Each path below is one point turned by a fixed rotation once a step. After each direction that follows a path, write how fast that rotation turns it, in deg/step (0 if it stays still).
Each turn is a multiple of 5 degrees from 10 to 175, or 0.
Each row of a path follows its step; steps can be skipped.
path 1
step 0: [ -4.9  16.3   4.0  14.8 -10.7  -2.0 -21.1   9.7   1.1   7.0   9.0  -8.7
  -4.2   1.4  -2.9 -14.2 -13.1 -14.2  28.3  18.2  35.2   3.8  13.5 -12.5
   5.5  -1.8  17.2   1.5  12.4  28.7   4.8  -1.5  18.9   6.3 -44.0 -21.7
  13.1  29.8 -27.3  20.4   4.3  15.0 -35.1   6.5 -10.5 -32.0 -14.7   4.8
  13.4   4.3  17.1  17.9  -7.7  16.5 -38.9   9.0  13.1  19.9  12.3  20.9
  -4.7 -27.8]
step 1: [-22.5 -10.8   6.1   5.8  32.1 -24.5  -9.8  -0.4  10.3 -14.4   9.5   1.9
  38.1   3.6 -28.1   8.1  24.1 -17.8  13.6  23.0 -11.7  -0.8  -8.2  14.7
  10.1  19.4   7.6   1.2  -9.6  34.6 -10.1 -29.7  -7.5  10.6   1.6  -4.5
   2.9   9.3 -23.1  -8.1  -5.3   0.2  18.3 -30.4  -4.3 -21.4  23.1 -12.3
 -19.7   3.2   8.9  31.4  15.2  19.0 -24.3  13.1  10.9  -9.2  27.3  31.7
  -8.4  -6.6]
step 2: [ 10.5 -22.9 -13.4  13.2  -3.6 -19.5  -3.8  34.5  30.1  12.0  20.6  13.9
  22.2 -10.9   4.3 -23.7   6.1 -21.1 -24.3   2.2  -4.2  -8.3 -15.3   3.7
 -13.8  29.7  -4.7  17.7  -0.2   3.7 -35.7  19.3   2.2  -8.6   3.9  10.9
  -4.8 -36.9  -4.0  -3.2  25.7 -15.4  29.4   0.2  -5.7  18.5  -8.0  28.3
 -15.9  24.1  10.0   1.4  16.6  21.2 -23.6   4.8 -13.1  19.9  29.0  10.7
 -12.1   3.5]
step 3: [  0.8   3.8  -7.1  25.0  -7.9 -30.2 -16.7  27.3   5.5  46.2  17.3 -11.8
   5.0  17.6  15.8 -15.1   8.8  -9.3  -2.8   5.1  39.9   9.7  14.6 -15.4
  14.2   1.6 -40.1  -8.5 -25.3  -7.9  13.6  38.4 -26.8  22.6  -4.8 -11.6
 -24.1   3.7  16.3   6.9   9.6   5.4  12.7  12.4   5.8  -2.7 -25.5   3.5
 -10.6   2.3  10.4 -16.2 -13.8  10.7  -4.2   1.9   3.9  -9.0   7.5  31.6
   2.3 -14.8]
step 4: [ 10.1  12.0  -3.2   5.0   3.9 -23.3  -9.4   7.8  32.2   7.3   6.3 -19.8
   7.1  -8.6 -15.1 -15.3 -25.9 -17.9  24.4  20.2  29.0  -4.5  12.1 -21.5
   3.8  18.8  -5.9  -6.2   2.4   5.0  25.6   2.7  -8.6  -6.3 -27.5   5.8
  23.7  37.3  -3.8  17.5   5.0   0.5   2.5   6.7   2.0 -16.0  34.0  12.6
   2.0 -14.4 -25.1  11.9  17.5 -18.5 -17.5  29.9  17.3  -4.4 -37.7  39.4
  -7.3  -7.9]
step 5: [  1.4 -13.0  -6.5   6.4  -1.6 -40.6 -21.3  15.6  -3.8 -30.2  23.4 -10.1
  48.0 -12.1 -14.9   2.1  19.7 -29.0  13.8  21.0  -2.6 -24.1 -23.1 -13.5
 -19.9 -10.2  24.3   2.5  16.6   0.1   3.7 -24.2  -1.5   0.8   6.8  11.0
  -4.1  -7.4   5.2  10.1  -8.2  12.7   6.1 -14.0   5.4  24.4 -19.0 -12.6
 -15.2  -9.7 -21.0  30.3   9.3   5.1  -5.5  39.1  33.8   0.9  -2.1   7.0
 -11.0   9.1]
step 6: [ -4.4 -18.6 -13.9  20.3  -8.9 -21.4  -2.7  -4.4  -5.5  -2.5  28.6   7.2
   2.2  -9.1 -21.2 -18.9  14.0 -15.5  -5.5 -25.7  22.3   8.0  -0.6   3.9
 -30.4  14.0 -24.5   4.6  -0.6  -1.9   4.0  12.2  10.2  -8.5 -17.8  -5.5
   6.5 -27.5 -13.7  28.3  -1.4  22.8  -6.4 -21.9 -14.9  30.3 -27.8  25.5
 -19.7  37.8  -0.7   9.2  -0.2  51.6 -14.4  13.2 -18.8 -14.3  -0.5 -10.3
  -2.9 -10.7]
step 7: [-13.2   8.3   0.8  23.4   0.4 -10.1 -17.5  13.7  10.0  21.7   8.3 -24.1
   6.0  21.6  -6.1  -5.5  -2.9  -1.3 -35.2   3.2  11.1   9.6 -26.4  -1.8
  -2.6   3.2 -14.2  -3.1  -6.1  21.6  51.1  26.8  -1.3  34.3  -4.9   6.4
  14.5  -5.1   4.3  11.9 -18.0  11.9  11.1 -28.2   1.4 -25.0  13.9   8.0
   7.7  13.0   6.7 -18.0  -2.5  31.8  28.4   7.7 -25.4  -6.0  -2.5  43.1
   3.1 -17.0]
step 8: [ 15.6 -20.1   1.7   3.8   4.7 -10.9  12.8  -5.9   7.6  15.2  14.2 -21.5
  22.6  15.2 -17.4 -29.5   6.7 -28.2 -23.7  16.8   1.0   9.4 -24.0  -3.1
  -7.0 -15.3   8.1   9.1  -3.3  -6.7  -0.2   3.8 -10.1 -20.4  -2.8  19.7
   7.6  36.1  29.7   0.1 -12.4 -21.6  21.0  17.4 -30.0 -20.2  26.2  22.8
  -6.6   1.4 -24.0  10.0  20.8 -21.1  13.9  34.8 -15.8  -4.6 -22.5  28.9
  -5.3  17.3]
step 9: [ 15.4  11.0  11.1  -0.4  -6.1 -19.2   5.1  19.7 -16.1  11.8  -3.1  -7.0
  11.1   1.8   2.9 -29.9  40.9 -26.4 -17.5  -3.5  30.2 -24.2 -28.0 -18.7
  15.0  11.4  16.0   4.6  32.1 -15.8 -10.8 -20.4   7.0  -9.2  -7.6   5.9
 -16.0  10.7   5.7   0.8 -22.3  14.7 -15.1  -2.5  -0.2  34.0 -53.5  19.0
  -9.6  -8.1 -27.6   7.6 -10.5 -10.9   5.9  15.5   6.1   9.8 -16.4  12.4
   2.0   2.5]
Directions:
[-3.6 -4.5 -1.6 -5.7  1.6  6.8 -5.1  3.4 -1.3 -0.9 -2.2 -4.4 -1.3 -0.6
 -3.5 -2.1  5.8  0.6  3.9  3.2  4.4  5.6  1.1  2.4 13.8  6.4  1.4 -5.4
 -4.5 -5.1  3.0  0.0  2.7  7.4 -1.9  1.3  5.4 -9.0 -2.2  4.6 -5.0  0.3
 -2.1  6.4  2.7 -4.5  3.2  5.2  2.0 -6.2 11.3 -1.0  3.2  3.2  0.0  7.2
 -0.5 -3.1 -7.2 -3.2  1.6 -1.9] : 110
[ 7.6  6.9 -3.4 -1.5  2.8 -1.4  0.1 -1.4  4.2 -5.2 -2.0  5.8  0.2 -1.6
 -7.4 -1.7 11.4  1.7 -1.1  8.2  2.3  3.3  1.9  5.1 -6.2  4.4  2.9  7.5
 -7.1 -4.7 -2.9  1.5 -2.9  2.9  2.5 -2.3 -3.9 -4.5 -2.1  6.2 -0.9  1.8
 -4.6 -0.9  1.2 11.1 -1.6  4.7 -4.8  1.2  3.6  1.5 -1.0 -4.3  8.4 -5.3
  0.7 10.1  0.0  0.4 -2.5  4.3] : 100
[ -0.5 -11.9   0.6  -2.4   5.1  -1.0   5.9 -12.3  -1.6   0.9   1.0   1.9
  -0.4   4.4  -6.9   4.8   6.0  -0.1   1.0  -1.2  -2.3   4.6   7.3   2.0
  -2.7   5.6  -8.5   1.8  -6.9  -3.0  -0.6   1.3  -5.4  -5.1  -6.5   2.4
  -1.9   4.5  -0.6  -0.9   1.2  -2.2   1.7   0.4  -2.0   1.9   3.1   3.3
  -1.3   8.2  -2.6   2.7   1.4  -7.2  -8.4   2.2   0.2  -7.1  -5.0  -2.6
   8.4  -3.1] : 160
[  5.0   6.3  -6.8  -1.4  -2.2  -2.8  -4.2   7.7   1.9   0.1  -3.0  -6.8
   6.4  -4.2  -8.9   2.1  -7.4   3.2   0.8  -2.2  -3.1   3.0   0.3  -0.1
  -5.1   3.6  -2.8  -1.4  -6.1 -11.6   1.8   3.5  -2.4  -1.4  -0.7  -2.7
  -4.1   0.0   1.0   0.2   5.9   1.7   3.7  -4.7   5.3   1.2  -1.0  -3.8
   2.3   6.1  -4.5  -1.6   1.3   6.7   0.0  13.1   4.8  -7.6  -2.1  -0.2
  -6.6  -0.4] : 25
[  7.3  -3.2  -0.7  -0.2   1.7  -2.9  -0.6  -6.2   3.9  -4.6   1.0   2.6
  -1.9  -6.6  -5.9 -13.0  -2.0   0.4  -2.5  -3.9   0.9   6.8   8.5   0.6
   1.5  -4.3   3.3  -6.6  -0.5  10.1  -2.0   3.8   5.7  -6.9   1.1  -7.0
   3.5  -2.7   4.1   0.0  -0.5  -2.4   3.6   4.2   2.4  -1.2  -1.9   4.0
   2.5  -0.5   0.5   3.4   1.1  -3.6   5.6  -2.7   2.8 -12.2   4.6   1.0
  -8.1  -0.3] : 175
[ -3.2  -1.8   5.9  -8.7  -1.7  -0.7   3.0   3.6   7.2  -4.8   3.0  -1.6
   1.4   5.2   3.8  -3.2  -4.8  -8.7   1.3   2.1  -3.3  -1.2   4.4  -3.2
   2.3  -4.9  -3.3   3.4  -6.1  -1.3   4.0   5.0  -0.7  -2.8   5.0  -3.9
  -3.0   1.6   8.3   3.3   2.7  -2.0 -15.2   1.9   1.2  -3.0   1.6  -2.2
   2.2   7.0   4.0  -6.1  -2.2  -6.0   4.4   3.5  -7.5   2.0  -3.6   6.0
  -2.7  -5.1] : 85
